R: rows in 3 groups, each row roughly a mix of its group's directions (one row in no group)
R (107 x 11)
[[ -6  23  -6   0  -4  13 -15  -7   1 -18  17]
 [ -2 -26   1  11   3  -5  10   5  -7  16 -19]
 [  0  -5 -20  -5  -1 -12  -7 -27  -4   9  13]
 [ -9  18 -11   9   2  13 -19  20  -8  -6   0]
 [-15   6   0  31   9  15   9   1   6   4  -3]
 [ 17  12  -7  -4   8 -18  -2  -2  -9 -14  23]
 [ -3  17 -20  16 -15  -4   5   4  -2 -16 -14]
 [-10   6 -12  14  -4  21 -23  -7   1  -4   9]
 [  3 -23   7  -4  -5 -15  21 -11   2  13  -8]
 [ 14  -7   7 -16   6 -24  21  -2  -2   0   4]
 [ 14  15   5 -13   4  -3  -2   5   7 -19  23]
 [ -4  -1  -6 -21  -9 -13 -23  10   8 -10   8]
 [ 20 -16   7 -12  10 -20  12   8  -4   7   0]
 [ -9  35 -11   5  -1  -1  -2   8   4  -8   6]
 [-14   8 -16   2  -8   5 -13 -28  -5   3   8]
 [ 12 -24   3  -3   6 -14   7  12  -4  13 -17]
 [  4  16  -2  -5  -6  15 -21  14  10 -19   3]
 [ 13   8  21  -7   2   5   6  21   5 -20   3]
 [  7  -4 -15 -12  -2 -13 -11 -25  -3   9  15]
 [  6 -18  -2  -8   5 -22  15  -5 -10  16 -10]
 [-14  22 -10  20  -6  10   6   0  17  -2  -1]
 [  1 -29  16 -13   1  10  -6 -10  -9   5  -3]
 [  7 -14   0  -8   7 -24  16  -7 -10  16  -7]
 [-14  -4   1  -4   0  -9  -8  15   0  20 -26]
 [  0   7  -7  24   5   6  18 -12  18   0  10]
 [ 13  -8   4 -26  -4  -6 -14  -2 -15  -8  12]
 [ -5  30 -13  15  -2  -3   8   5  14  -3   2]
 [ 11   3  -7 -14  -5  -6 -10  -4  -2 -31  10]
 [-12  24  -9  19  -5  10   4   1  18  -2  -2]
 [ -4 -14   5  13  -1  13   9   1  14  17 -23]
 [  4  12 -14  -7   1   1 -17 -10  -1 -15  25]
 [-11  13  -4  14  -2  11   9  16  14  13 -18]
 [  0  11  -8  12  -6  13  -9   0 -22 -21  10]
 [ -7 -24   4   8  -8  -3  14  -9   0  16 -19]
 [-11  26  -8 -11  -4 -15  -2   0 -10 -14  12]
 [ -5 -24   0  11   4  -2  11  10  -6  17 -18]
 [  5   5  14 -10   4 -10  21  22   9  -2 -13]
 [ 10  -9   4 -32  -6 -16 -11   3  -4   2  -2]
 [  0 -20   7   6   3 -11  19  10  -2  10 -22]
 [ 16 -11  -1  14  14  -5  15  10   4  17 -16]
 [-12   5   0  -1  -6  -6  -3  14   1  15 -31]
 [  0  25  -2  -2   3   9 -11   3   4 -18  21]
 [  8 -15   0   7   8  -8  13  12   0  19 -23]
 [-11 -26  11  -2  -5  14  -3  -7   0  11 -18]
 [-14 -13  -5  14 -11  16 -12 -13  -4  12 -13]
 [  0  -9   7 -25  -2 -16  -9   8   0  17 -14]
 [-10  21  -5  25  -3  16   3   0  -8 -12   3]
 [ 11 -23   3  -4   6 -20  14   3  -6  11 -12]
 [ 14  10  -9 -16   3  -7 -13  -6   0 -12  24]
 [ -9 -10   6   2   7  -5   5   7   2  24 -25]
 [ 19  10 -10   0   9 -18   0  25  -4   4  -4]
 [ -4   5   0 -25  -3 -11 -13  16 -20  -6   3]
 [ -5 -21   4   8  -4   0   6  -4  -7  20 -23]
 [ 13   8   4   1   0  10   9 -15   6 -16  27]
 [-14 -11  -6  21 -10  17 -11 -12   1   9 -10]
 [-11  -5 -11  23   5  -4  12   4  16  10 -17]
 [ 11  15 -10 -18   4  -9 -14  -9  -3  -7  21]
 [ 14   2   0   4   0  12   4 -13 -10 -21  24]
 [ -3  14  -1  -1  -1   2  -1 -25   0  -5  28]
 [  1  16 -14   7  -2  -5   8  24  -1 -12 -19]
 [-14 -13  13   3  -7  23   0 -21   9   2  -1]
 [  7  14 -11 -10   1   1 -19 -13  -1  -7  25]
 [ 10  -2   7 -25  -5   2 -17   0 -12 -11  17]
 [ -1 -20  12  10   0   0  13  12   0  13 -23]
 [ 14   4  -5   6   0   5  10 -17   4 -17  26]
 [ -8 -23  14  -2  -4  17  -2 -13   4  10 -15]
 [  8   5 -12 -15  -1 -11 -10 -22  -4  -4  21]
 [ 16 -13   5  -4   9   4   5 -15   2  -7  28]
 [ -4  -7   2 -13  -5  -6 -12  15 -16   8 -26]
 [-12   7  -6  16  -7  24 -20  -7   4  -2   7]
 [  6 -15  -1  -7  13 -15   5  13 -27   3  -1]
 [ 13 -14   7 -12   8  -1  -7 -11 -17  -9  22]
 [ 17  -1  -1   0   0   8   4 -15 -13 -18  24]
 [-16  -5   3   4   5  -5   1  12  13  21 -23]
 [ 12  -6  -6  11   7  -4  21 -17  18   2  13]
 [-19  14  -5  27   2  10   2   7   6   5 -10]
 [-18   4   3  21   7   8   5   8   4  16 -19]
 [-10  20  -9  21  -6   7   8  -2  21   0  -3]
 [ -8  24  -3   2  -2  17 -12  -3   6  -9  20]
 [-14   1   0  -2  -4  -7  -4  16   2  14 -30]
 [  2  10  -1   4  -1 -17  29 -11  15   6  -2]
 [ -8   7   1 -18  -6  -5 -10  -7 -15 -17  22]
 [ -7 -22   0  16  -1   1   3 -15 -12  19 -12]
 [ -9  -6   6 -13   0 -10  -7  13   3  21 -24]
 [ 11  27 -11   0   5 -12  -3  12  -2 -10  16]
 [ -9  -6   5 -16  -2 -12  -9  14  -1  18 -23]
 [-14  -4   7   2  -4  19  -3   6   8  15 -25]
 [ 16  13  -4 -22   3 -13  -6   2   5 -14  17]
 [  4  29 -13  13   1   0  -3  17  13  -1   0]
 [-19  30  -6   1 -10   7  -6  -1   9  -8   3]
 [ -8  17   1  -8  -8   9 -11 -12   1 -17  23]
 [ -8  30 -10  15  -3   6   1   1  15  -6   5]
 [-13  29   1   0   4  14   0  18   6  -4   4]
 [-21  12   9   3   3   3  -3   9  27  13  -1]
 [ 12   8 -24   0 -17 -15   3  -5  -5 -16  -5]
 [  7 -10   0 -17   5 -17  -3  20 -19   6 -10]
 [  4  -9   3  16   0  13   8   5  20  17 -19]
 [  2  -3   5 -20   1  -3 -13  -7 -19 -14  20]
 [-18  -2  11 -19  -4  17 -15  -1 -16  -4   5]
 [ -6   2  -5 -18 -13 -15 -16  14  -9   1 -18]
 [ -1 -18  10  -1   1  10   4   5   6  20 -25]
 [ 14   4  14 -14   0   8   4 -13   4 -11  26]
 [  6   8 -17 -10   3  -6 -16 -11  -4 -12  24]
 [-14  -1  -3  19   4   2   5   9  -1  16 -26]
 [-11 -17  14   1  -5  21   0 -17   8   8 -10]
 [  9   2 -13  24   0   1  24 -10   1   0 -11]
 [  6  12  -6   4  -5   8  -2  -8   0 -24  26]]

which group is each row in? (one row of each group first)
[-14   8 -13   3 -12  13 -20 -22  -4   2   1]  (18)
[ 12   3  -3  10   2  10   8 -15   0 -18  26]  (15)
[ -7  20  -4  -2  -7   8 -14  -6   0 -19  22]  (115)

[-27  -8   5  -9 -13   6  -3  -1  -2   6 -21]  (115)
[  7 -35   9   3   1   4   4 -16  -2   3   0]  (115)
[ -9  10   6 -15  -1   6  -9 -14 -12 -15  23]  (115)
[ 21   1  -5 -22   3 -19  -3   1   3 -14  12]  (18)
[-11 -18   9 -13  -1  13 -18   3 -20   1  -6]  (115)
[ -1   0 -10   4   5  -5   1 -24  -1   7  29]  (18)
[-10  30  -1  -3  -3  14  -8   6   9 -12   9]  (18)
[-15   4  10   8  -3  27   2 -18  14   4  -2]  (115)
[  4 -20   1  -3   2 -19  15  -3  -4  18 -17]  (18)
[ -5 -26   9   9  -6  -2  19  -4  -2  11 -16]  (18)
[-12  -6  -5   9   9  -2   8   7  -3  31 -14]  (18)
